(in the rows, 128 means zero)
The rows below come in pairs that one turn or mirror swaps. Which row does each named row swap with?
rutep: [107 135 139 112 102 137 127 119 158  94 120 110  98 158 144 123 163 145]
Dufos: [116  87 131 121 108 106 125  93 166 105 145 152 114 157 133 124 125 121]
Vuga: [106 124 148  96 130 119 119  97 155 118 116 139 104  93 140 119 152 138]
bog: [122 118 131 121 116 154 131 116 165  86 131 140  99 162 131 134 107 114]
Nokun: [114 116 136 109 120 134 140  95 182 138 163 163 112 138 146 103 145 114]
kava: [127 148 123 131 127 127 133  82 127 111 112 128 124 157 144 114 164 143]
roba: [119 106 138  93 118 139 155  82 128 111 128 149 119 156 144 119 113 121]
Rudad: [116 127 147 108 132 123 107 119 122 105 114 131 113 139 144 127 130 164]
Neve: [111 122 137 134 146 130 114 109 147 113 112 140 136 116 130 119 137 151]
Miti: [152 110 147 132 109 137 116 116 168 112 121 144 124 119 135 114 137 148]
Von: [122 138 146  95 129 135 127  71 166 139 142 174 103 169 135 118 130 111]
pep: [125 170 142 118  91 103 130  96 139 107 127 145 117 140 141 123 160 117]
Runiz: [102 150 136 100 119 143 121  75 180 126 144 171 124 168 135 120 139 122]
riv: [129 128 148 117 127 118 104 113 129 106 123 113 109 124 143 108 122 159]
Nutog: [119 192 135 109 126 137 108 108 162 113 118 130 105 149 137 114 145 131]
Bod: [116 149 132  94 108 127 112  84 182 136 133 170 110 159 132 123 133 100]
vez: [112 159 134 101 137 160 130 105 134 110 124 119  96 153 131 120 115 143]
Sevim: [136 126 137 130 115 123 113 123 136 108 124 115 110 119 142 109 135 157]
Razup: [118 134 142 114 130  96 136 112 145 110 125 144 103 132 136 117  89 129]
kupo: [119 118 139 109 103 151 137  99 176 115 143 146 110 180 136 115 166 125]
rusi: [117 152 123 118 144 130 101 109 161 109 147 142 114 156 135 112 175 125]
zipe: [114  82 133 102 110 119 126  93 161 109 143 152 114 146 130 119 110 118]
kitad: [130 146 160 107 113 129 112  67 145 129 115 167 116 151 128 126 110 114]
Mapo: [126 127 148  95 102 150 132 117 143 116 146 126 121 151 161 103 139 161]
Som: [116 116 133 108 130 157 119  85 142 119 143 138 117 182 132 115 107 134]
sugak: [ 93 142 162 116 127 162 122  95 155 122 128 120 131 151 127 118 152 118]
bovoz: [121 191 139 105 118 146 112 106 148 107 121 136 106 133 134 112 138 134]
Donun: [123 183 146 120 130 130 131 106 148 109 124 134  95 136 141 119 162 130]
Sodo: [101 144 158 101 103 158 109  87 139  90 139 152 119 146 128 117 139 105]
Kir: [114 188 140 118 126 138 114  99 150 120 126 141 124 123 139 117 147 131]
Kof: [108 147 113 105 104 140 109 111 147 141 137 135  91 177 126 135 137 125]
kosi: [120 116 116  84 111 112 133 110 145 103 146 143 113 123 135 119 102 123]
lunu: [109 172 136 111  86 125 125  95 148 103 140 140  91 117 139 122 143 127]
kal: [125 156 135 114 140 143 111 122 154 118 131 135  76 110 136 115 126 130]
demad: [129 107 132 118 129 132 119 102 128 114 137 140 101 120 118 117 116  93]
bipat: [120  94 135 118 121 107 126 109 160 107 133 146 129 176 137 119 132 113]
Kova: [152 126 138 122 103 138 129 118 135  99 106 130  96 148 143 120 155 136]
gitok: [122 161 131 125  85 131 131 109 153 145 115 136 108 168 143 118 122 133]
Ved: [109  90 145  98 149 121 119  82 172 117 137 145 109 146 139 116 138 132]
zipa: [145 118 104 128 134 113 116  97 156 138 143 154 109 137 129 109 128 109]
Sadis: [137 142 154 122 104 143 116  71 168 138 138 154 114 148 132 103 110 109]
Rez: [123 107 142 116  96 120 136 111 143 147 125 139 103 115 142 118 151 140]
kudat: [136 132 113 114 102 138 126  89 163 142 152 162 114 129 140 110 111 111]
medu: [116 117 134  85 120 126 116  67 149 111 102 147  96 172 136 125 138 116]
Zoga: [119 104 111  86 118  98 104 115 159 124 131 147 111 151 132 111 134 117]
Sula: [141 112 160 121 109 112 109 109 154 104 146 167 116 134 140 104 153 141]
nis: [ 92 141 138  94 152 129 118  91 177 142 117 144 104 158 139 126 124 137]
Viz: [122 150 146 108 104 143 117 106 165 108 121 136 103  91 143 114 140 120]
zosa: [130 132 112 126 147 109 116 116 146 113 135 120  93 138 142 118 147 150]
sosap: [114 145 135 103 102 139 131  79 185 130 137 174 121 168 133 116 134 111]

Ved pairs with zosa
bovoz pairs with sosap
Som pairs with rutep
medu pairs with kava
vez pairs with kupo

The rows below come in pairs that one turn or mirror swaps. Which row does each named row swap with?
Nim: [131 140 105 124 134 122 141 128 125 142 120 155 133 147 147 161 107 124
 137 145]
kap: [163 131 120 109 131 126 127 123 131 131 118 155 113 127 124 122 166 132
 122 129]
mepok: [ 96 142 135 116 134 127 122 113 137  97 128 173 125 123 132 119 122 134
 129 139]
bofaf: [149 146 133 137 125 153 138 115 114 129 116 135 127 117 125 167 145 108
 144 140]
Pupen: [130 123 174 110 144 130 120 124 136 120 167 152 135 115 128 129 147 123
 120 133]
zinip: [110 124  98 140 134 141 129 138 137 124 120 149 131 149 127 115 118 157
 120 132]
purur: [154 134 136 121 126 138 120 124 125 131 147  75 119 128 124 129 125 136
 117 118]
zutok: [132 123 136 155 127 147 131 129 131  90 139 113 128 126 127 132  86 126
 134 121]
Rorof: [132 123 106 106 127 134 119 141 132 144 158 108 130 125 128 133  82 131
 122 126]
Fala: [131 134 174 110 126 130 124 128 127 122 149  89 128 118 131 126 130 132
 118 126]
sasi: [118 132 180 127 139 131 128 134 135 114 109 151 125 127 129 129 129 147
 121 134]
Pir: [136 135 127 158 134 144 113 119 116 125 133 151 122 132 124 163 101 104
 132 132]
ded: [129 146 114 146 138 130 110 124 131 163 126 150 116 135 131 148 123 112
 115 123]
pokuv: [146 136 114 112 115 147 146 141 146 104 121 111 146 109 125 109 128 150
 121 135]
rono: [140 143 105 123 123 151 101 119 141 103 127 116 144 107 122 129 121 142
 108 105]
rop: [ 82 131 112 140 141 130 114 133 129 135 135 103 130 125 129 147 110 130
 123 128]
pati: [106 127 107 169 124 133 115 136 123 120 150 102 125 116 124 138 117 128
 126 128]
Gulef: [128 117 134  85 125 133 109 162 143 121 148 136 138 127 145 122 141 130
 140 125]
bopum: [130 119 171 104 118 122 126 129 132 143 132 157 123 139 134 121 109 132
 126 132]
paf: [107 129 109  95 126 135 121 136 132 137 167  97 133 128 129 137 113 137
 126 132]
mareg: [133 122 115  97 111 149 128 162 133 115 145 126 135 118 132 103 117 143
 145 141]
tezot: [125 124 139 157 158 125 122 109 128  92 146 124 131 104 123 146 134 108
 124 146]
Gosif: [140 150 144 134 138 129 117 114 119 138 138 122 120 118 121 169 117  96
 107 126]
bem: [160 130 134 136 121 129 120 116 135 116 136 182 126 131 128 124 139 126
 109 125]
teda: [129 121 136 132 148 144 120 110 125  84 125 126 127  99 135 109 132 153
 139 137]
Pid: [148 120 138 118 135 130 126 165 130 106 136  81 128 110 132 141 119 114
 120 125]
nulof: [124 140 137 146 154 134 122 143 120 116 146 140 129 108 121 158 114  89
 124 136]
numi: [135 130 170 126 109 144 127 147 126 103 138 107 117 100 122 120 125 121
 118 130]
nunar: [146 129 120 100 112 125 147 108 139 138 117 133 121 105 124 120 119 142
 147 132]
Bidin: [128 126 129 120 127 139 134 137 141 127 112 120 140 126 106  97 108 134
  92 128]
defor: [135 121 120 113 144 151 111 137 108 100 142 139 129 115 131 176 122 127
 150 135]
navu: [117 132 130 125 112 112 131 107 145 144 136 121 122 161 137 121 125 130
 114 108]
fabe: [141 130  83 128 136 144 125 142 125 107 132 144 124 135 131 145 137  96
 131 139]
tof: [128 120 132 120 103 113 146 134 144 135 128 115 133 119 128 102 123 140
 101 132]
sizog: [150 125 129  90 131 129 118 123 134 128 130 167 135 139 126 130 153 134
 107 121]
gikar: [140 122 127 121 155 127 105 138 132 106 160 135 120  90 141 161 129 126
 148 137]
Vimib: [130 138 145 163 131 125 114 107 133 121 149 153 106 127 126 128 158 124
 125 136]
dapup: [141 163 124 104 111 146 103 116 118 135 140 126 115 107 113 139 106 105
 135 116]
fazi: [148 135 160 112 115 126 123 108 139 143 117 113 130 121 127 123 158 133
 132 127]
nivu: [112 136  71 129 130 129 121 131 134 126 153 141 132 137 137 127 135 115
 122 138]
gebav: [118 128 109 145 154 127 102 110 130 114 166 149 117 105 113 128 123 134
 136 116]
tig: [103 144 126 151 118 113 133 110 139 127 126 131 123 125 144 146 155 105
 108 137]
med: [120 147 127 161 141 132 141 108 132 104 112 119 137 134 134 144 147 121
 104 142]
sibu: [126 113 159 116 137 133 128 152 132 128 130 147 118 111 126 125  91 133
 128 144]
Tinof: [136 124 141 115 114 126 117 123 115 126 149 135 107 113 141 164 117 122
 162 137]
tifon: [138 113  74 124 126 145 128 111 126 114 122 126 131 124 138 144 122 125
 115 136]
Lep: [158 131 159 124 107 124 139 115 140 124 141 123 117  92 136 142 121 121
 142 147]
pogun: [143 129 145 119 140 140 105 153 115 130 162 152 127 140 114 114 106 139
 125 125]
tud: [117 126 124 151 150 118 139 114 146  97 126 120 136 135 148 133 133 153
 110 143]
kug: [115 130 119 141 141 116 128 139 145 116 120 124 130 150 140 135 166 123
 105 122]
Nuto: [124  96 125  98 125 143  98 135 132 117 154 124 131 126 137 113 130 154
 123 120]
gam: [ 96 113 110  95 135 121 127 107 125 104 130 113 109 125 125 130 131 143
 120 136]
fenor: [126 140 162 109 120 124 132 145 133 149 110 153 129 134 133 127 147 123
 129 127]
Mufaf: [140 137 113 108 137 121 111  84 131 140 142 108 126 109 139 130 146 117
 114 125]
dabi: [ 99 134  95 126 139 122 118 124 127 121 167 104 121 132 132 136 150 131
 115 130]
soter: [122 137  90 131 129 159 141 139 138 109 120 135 148 140 115 116 125 148
 112 136]

tifon pairs with Nuto
tud pairs with purur
Gulef pairs with fabe
pokuv pairs with dabi
zinip pairs with Rorof
navu pairs with zutok
tezot pairs with fazi

